One turning vector, and how many ticks it has turned
The counts run from 0 to 131.
[ 86,  76, 113,  89, 104,  87,  96,  89,  97,  97, 101,  89,  80,  74,  84,
 110,  99, 128,  91,  90, 113, 101, 102, 118, 105, 122, 105, 104,  99,  79,
 107,  91,  99,  83, 114, 102, 111, 113,  88, 113,  85,  76,  89,  81,  95,
  75, 100, 118, 118,  97, 115,  96,  95,  88,  78, 113, 102, 114]
94
[ 93,  72, 104,  99, 100, 118,  80, 101,  98, 112, 103, 112,  99, 121,  71,
  98,  76,  99, 102, 100,  98,  99, 113,  99, 106, 114,  89,  77,  94, 105,
 112,  90, 107,  84,  96,  89, 105, 121, 101,  80, 118, 101, 127,  85,  69,
 102, 102,  96, 123, 104, 121,  69, 111, 117,  74, 111, 121, 109]
118
[ 95, 116,  79, 104,  87, 105, 112,  90,  78, 113, 118, 121, 120, 109, 135,
  84, 111,  78, 130,  83, 107, 125, 106,  94, 101, 118, 117,  87,  97, 117,
 115,  99, 102,  97, 101, 104, 100, 108, 110,  86,  91, 106, 111,  86, 117,
 102,  96, 121,  99, 103, 112, 111,  87,  87,  97,  98, 120, 122]
52
[ 88,  67, 119,  83,  94, 110,  98,  93,  84, 106, 121, 101, 100, 103,  57,
 106,  89,  99, 106,  89, 100, 111,  92, 109, 113, 116, 102,  76,  87,  78,
 114, 100, 108,  89,  98,  90, 112, 119, 100,  91,  94,  80, 113,  89,  99,
  97,  82, 106, 115,  93, 127,  80,  97,  71,  96, 118, 116, 110]
113
[112,  86, 117,  97,  86, 136,  90, 100,  96,  83, 114, 127, 110, 124,  64,
 101,  87,  82, 113, 112,  97, 120, 108,  96,  95,  91,  97,  77,  94,  98,
  94,  98, 125,  89, 103,  85,  95,  96, 102,  86, 103, 120, 104,  95, 118,
 115,  79,  96,  80, 104, 117,  99,  98,  95,  94, 110, 118, 103]
124
[101,  72,  95,  91,  93, 104,  88, 107, 131,  84, 102,  89,  87,  87,  80,
  98,  79, 122,  76, 109,  99,  94, 104,  83, 111, 106,  71,  95,  95,  71,
 103, 101,  95, 110,  95, 103, 101, 100, 106, 111,  86,  99, 119,  74,  82,
  91, 106, 101,  99, 113, 102,  80, 109, 115,  69, 103, 117, 115]
3
[102,  95,  96,  88, 109, 111, 108,  73,  91, 120, 104, 113, 105, 114,  83,
  89,  83,  81, 117,  87,  94, 117, 108,  97, 113, 114, 108,  85,  90,  88,
 119, 111,  93, 114,  98, 119,  96, 110,  94,  56, 107,  83, 118, 106, 104,
  94,  93, 105, 106, 102,  99,  74,  82,  82,  94,  96, 138, 107]
39
[108,  89, 113,  93,  86,  82,  97, 117, 124,  96, 101, 102,  92,  83, 105,
 111, 123, 126, 104, 102, 121, 105,  93,  85,  87, 110, 102,  90,  95,  84,
  90,  91, 100, 101, 127,  89,  98,  96, 109, 125,  78, 112,  76,  69, 113,
  85,  98, 114,  77, 110, 113, 109,  90,  94,  97,  98,  91, 136]
88
[107, 123,  90, 103,  79, 104,  93, 112, 116, 101,  98, 119,  98,  99, 121,
  84,  91, 103, 117, 121, 113, 110, 123,  79,  80,  93, 103,  96, 100, 103,
 103, 100,  85, 112, 110, 111,  99,  94, 114,  86,  82, 114,  98,  84, 116,
  98, 121, 116,  69, 123, 102, 104,  90, 110,  84,  73, 118, 117]
65
[ 93, 111, 109,  93,  96,  80,  84,  94, 113,  80,  86, 101,  71,  90,  93,
  94,  89, 126,  95, 120, 112, 103, 126,  99,  82, 106,  99, 115, 108,  86,
  93,  71,  83,  87, 119, 103, 102, 103,  91, 102,  85,  84,  77,  92, 106,
  88, 111, 120,  91, 118, 115, 103,  87, 110,  63,  87, 114, 106]
82
[115,  92, 114,  98, 114, 111,  89,  81, 119,  96,  92, 120,  92, 127,  83,
 100, 100,  88, 107,  94,  96, 113, 113,  79, 101, 106,  85,  83,  93,  83,
  96,  99, 119, 106, 123,  98,  82,  95,  87,  63, 112, 113, 107, 107, 111,
  82,  84,  91,  89, 112,  95,  86,  87, 105,  89, 105, 122, 127]
27
[111, 110,  76,  89,  85, 105, 100, 102, 103, 107, 105, 117, 105, 101, 103,
  78,  74, 108, 113, 121, 106, 101, 105,  85,  92, 101, 105, 102,  95, 111,
 101,  99,  61, 118,  98, 118, 101, 110, 124,  85,  93, 102, 101,  90, 105,
 114, 113, 126,  84, 121,  98,  92,  82,  99,  90,  65, 129, 100]
61
[ 93,  78,  91,  92, 106, 101,  96,  75, 107,  90, 107,  94, 104,  93,  91,
 108, 105,  99,  91,  71,  94, 111,  96, 100, 126, 127,  86,  91,  90,  82,
 107,  94, 119,  87, 107,  98, 105, 112,  91, 116,  99,  98, 117,  89,  95,
  75,  75, 107, 130,  97, 105,  85,  91,  98,  76, 124, 118, 125]
17
[ 86,  66, 110,  93, 100,  89,  98,  94, 104,  99,  99,  91,  81,  64,  81,
 111, 104, 123,  89,  89, 116, 100, 105, 109, 105, 110, 113,  96,  97,  57,
 117, 101, 100, 101, 113, 109, 104, 104,  85, 110,  81,  81,  85,  76, 107,
  72, 105, 120,  95,  98, 109,  96,  89,  84,  87, 112, 105, 128]
93
[104, 103, 116,  90,  89,  84,  88, 111, 118,  81,  90, 106,  80,  88,  83,
 110, 103, 133, 104, 120, 116, 103, 109,  87,  79,  95, 103, 108, 100,  81,
  87,  83,  94,  93, 128,  92,  98,  92,  97, 114,  81, 109,  66,  87, 122,
  87,  99, 119,  72, 115, 106, 113,  85,  98,  87,  86, 103, 111]
85
[108,  90, 109, 103, 111, 121,  96,  70,  96,  91, 100, 122, 106, 118,  77,
 106, 109,  85, 112,  87, 100, 119, 107,  96, 111,  97, 106,  74,  96,  89,
 109, 107, 135,  93, 122, 102,  87,  94,  79,  80, 115, 120, 102, 104, 125,
  85,  81,  99,  95,  97,  92, 105,  79,  89,  96, 114, 120, 122]
31
[ 94, 119,  92, 100,  80, 103, 102,  91,  92,  81, 107, 111,  96,  82, 115,
  92, 105, 110, 107, 110, 116, 120, 118, 102,  92,  95, 124, 111, 106,  89,
 104,  97,  95,  92, 111, 109, 108,  96,  96, 114,  70, 102,  79,  79, 143,
  92, 105, 136,  83, 107, 101, 132,  82,  89,  86,  92, 115, 111]
70
[116, 114,  97, 101,  82, 119, 107,  94,  88, 107, 113, 128, 121, 115, 108,
  90,  96,  82, 129, 107, 110, 131, 107,  89,  98,  98, 117,  80,  96, 106,
 104, 110, 101, 109, 110, 106,  94,  98, 110,  70,  94, 118,  96,  92, 134,
 108,  96, 112,  71, 101,  99, 107,  80,  84, 107,  90, 118, 117]
50
[ 92,  64, 124,  98,  93, 111,  90,  93,  81,  90, 114, 109, 101,  99,  59,
 117, 102, 102, 103,  87, 110, 114, 103, 113, 106, 107, 111,  79,  90,  78,
 107,  92, 127,  79, 115,  88, 103, 102,  84, 104, 102, 103,  91,  86, 113,
  91,  82, 103, 107,  90, 123, 102,  91,  79,  94, 123, 106, 116]
109
[112, 124, 104, 104,  92, 113,  93,  81,  82,  92, 105, 135, 109, 130,  89,
  92,  90,  82, 133, 109, 101, 117, 117,  95,  92,  94, 116,  89, 101, 120,
  96,  90,  99,  92, 111, 103,  93,  99,  99,  62, 111, 112,  97, 107, 125,
 103,  92, 110,  86, 106, 107, 105,  82,  95,  97,  91, 126, 103]
47
[ 91, 108,  90,  91,  93,  77,  93, 101, 116, 105,  94,  93,  78,  82, 118,
  89,  89, 126,  93, 110, 111,  96, 116,  92,  95, 117, 102, 113, 107,  92,
 100,  79,  73, 100, 106, 105, 112, 114, 107, 104,  78,  76,  94,  84,  86,
  84, 114, 127, 107, 117, 113,  90,  93, 106,  68,  89, 117, 112]
79
[ 94, 135,  90, 109,  82,  96,  95, 100,  94,  92, 104, 116,  96, 101, 138,
  84, 100,  97, 111, 111, 118, 116, 135,  98,  89, 102, 112, 109, 108, 108,
  97,  86,  93,  91, 111, 102, 105,  97, 100,  96,  75, 100,  92,  82, 118,
  91, 112, 124,  85, 114, 118, 122,  93, 104,  79,  92, 116, 110]
67
[ 92,  77,  87,  89,  85,  96,  86, 107, 125,  88, 104,  85,  90,  88,  99,
  96,  83, 118,  86,  98,  98,  96,  98,  89, 113, 122,  68,  98,  94,  83,
 102,  89,  93, 103,  95,  96, 106, 111, 114, 118,  78,  89, 121,  74,  74,
  92,  94, 105, 110, 107, 115,  78, 109, 110,  64, 105, 117, 116]
2
[113, 111,  88, 112, 100, 111,  90,  93,  97, 107,  99, 128, 114, 126,  95,
  95,  85,  92, 123, 104, 105, 103, 117,  87,  93,  99, 107,  82,  96, 136,
 108,  91, 101,  96, 114, 108,  91, 109, 110,  76, 133, 134, 109,  94, 100,
 105, 103, 111, 101, 119,  99,  94,  83, 116,  90,  82, 129, 106]
45
[103,  65,  91,  91, 114, 111,  99,  74, 114,  88,  99, 101, 102,  92,  63,
 110,  87, 117,  83,  84,  93, 103,  91,  90, 123, 104,  87,  90,  88,  70,
 105, 111, 110, 108, 104, 109,  98, 108,  90, 104, 110, 104, 110,  94, 104,
  83,  82, 110, 114, 106,  88,  82,  87,  91,  85, 109, 125, 118]
19
[106, 106, 119, 104, 115, 103,  86,  79, 105,  94,  92, 122,  97, 134,  89,
 102, 107,  84, 110,  85,  98, 116, 120,  89, 103, 115,  86,  84,  97,  96,
 100,  85, 124,  87, 123,  89,  91, 100,  85,  67, 113, 105, 109, 106, 104,
  80,  81,  91, 104, 105, 107,  91,  90, 111,  85, 117, 122, 124]
28
[102, 101,  99,  99, 100,  88,  89, 102, 125,  94,  90,  98,  75,  76,  90,
  94,  83, 133,  86, 119, 114,  92, 114,  91,  84, 103, 102, 110, 107,  79,
  95,  92,  81, 105, 113, 114, 102, 100,  98, 102,  78,  96,  81,  86, 107,
  85, 123, 123,  81, 124, 100,  97,  90, 108,  71,  74, 117, 106]
81
[ 85,  93, 116,  87,  95,  78, 101,  95, 104,  94, 105,  96,  84,  79, 107,
 109, 122, 113, 101,  90, 114, 114, 105, 102,  97, 121, 107, 101,  99,  73,
 104,  87, 105,  90, 120,  90, 109, 101,  93, 111,  69,  81,  82,  82, 111,
  77,  93, 113,  95,  98, 128, 107,  94,  84,  90, 115,  97, 132]
90
[ 89,  80, 125, 113,  93,  96,  80,  99,  96,  98,  99, 109,  89, 107,  84,
 116, 113, 105, 109,  86, 118, 108, 116, 107,  95, 117, 100,  75,  97,  97,
 103,  80, 129,  73, 125,  79, 102, 101,  90, 106, 106, 112,  97,  77,  93,
  84,  93,  99, 104, 100, 130, 100, 100, 105,  80, 126,  96, 125]
106
[ 91, 118,  87,  97,  75,  90, 107,  89,  88,  86, 112, 106, 104,  82, 122,
  95, 104, 107, 110, 102, 117, 116, 110, 102,  97, 109, 122, 115, 107, 107,
 100,  87,  97,  84, 108, 100, 115, 109, 104, 124,  68,  95,  84,  84, 123,
  94,  95, 139, 100, 108, 109, 126,  81,  87,  84,  96, 112, 109]
71
[109,  69, 102, 110,  96, 126,  80, 105, 107, 105, 107, 116, 103, 119,  62,
  98,  74, 100, 101, 106,  99,  94, 110,  95, 100, 103,  87,  69,  89,  98,
 110, 102, 109,  93,  97,  96,  98, 107, 100,  87, 122, 117, 118,  81,  77,
  99, 113,  95, 100, 116, 111,  78, 103, 112,  77,  99, 118, 111]
119
[ 91,  75, 101,  80,  82, 106,  97, 108, 113,  81, 113,  90,  84,  80,  81,
  96,  83, 115,  87, 105,  97, 108,  94, 101, 113, 110,  79, 102,  91,  59,
 100, 105,  86, 113,  91,  96, 111, 107, 108, 113,  66,  73, 110,  77, 104,
  98,  90, 107, 100, 101, 109,  82,  98,  86,  83, 109, 114, 114]
0
[ 98, 106,  73,  90,  75,  96, 109, 102,  97,  93, 115,  98, 110,  77, 123,
  98, 103, 114, 108, 102, 115, 111,  96,  94,  99, 112, 116, 107,  99, 112,
 105,  95,  91, 101, 109, 106, 110, 110, 114, 130,  77, 108,  85,  74, 117,
  95, 101, 138,  96, 109,  99, 120,  85,  89,  92,  85, 106, 112]
72
[112,  95,  87, 104, 110, 116,  91,  84, 101, 118,  94, 116, 107, 118,  87,
  84,  79,  93, 112,  97,  97, 104, 113,  86, 101,  98, 106,  80,  93, 106,
 118, 111,  91, 111, 104, 120,  91, 105,  96,  54, 125, 108, 119,  97,  99,
  93, 114, 104, 101, 114,  88,  80,  89, 104,  87,  84, 128, 108]
42
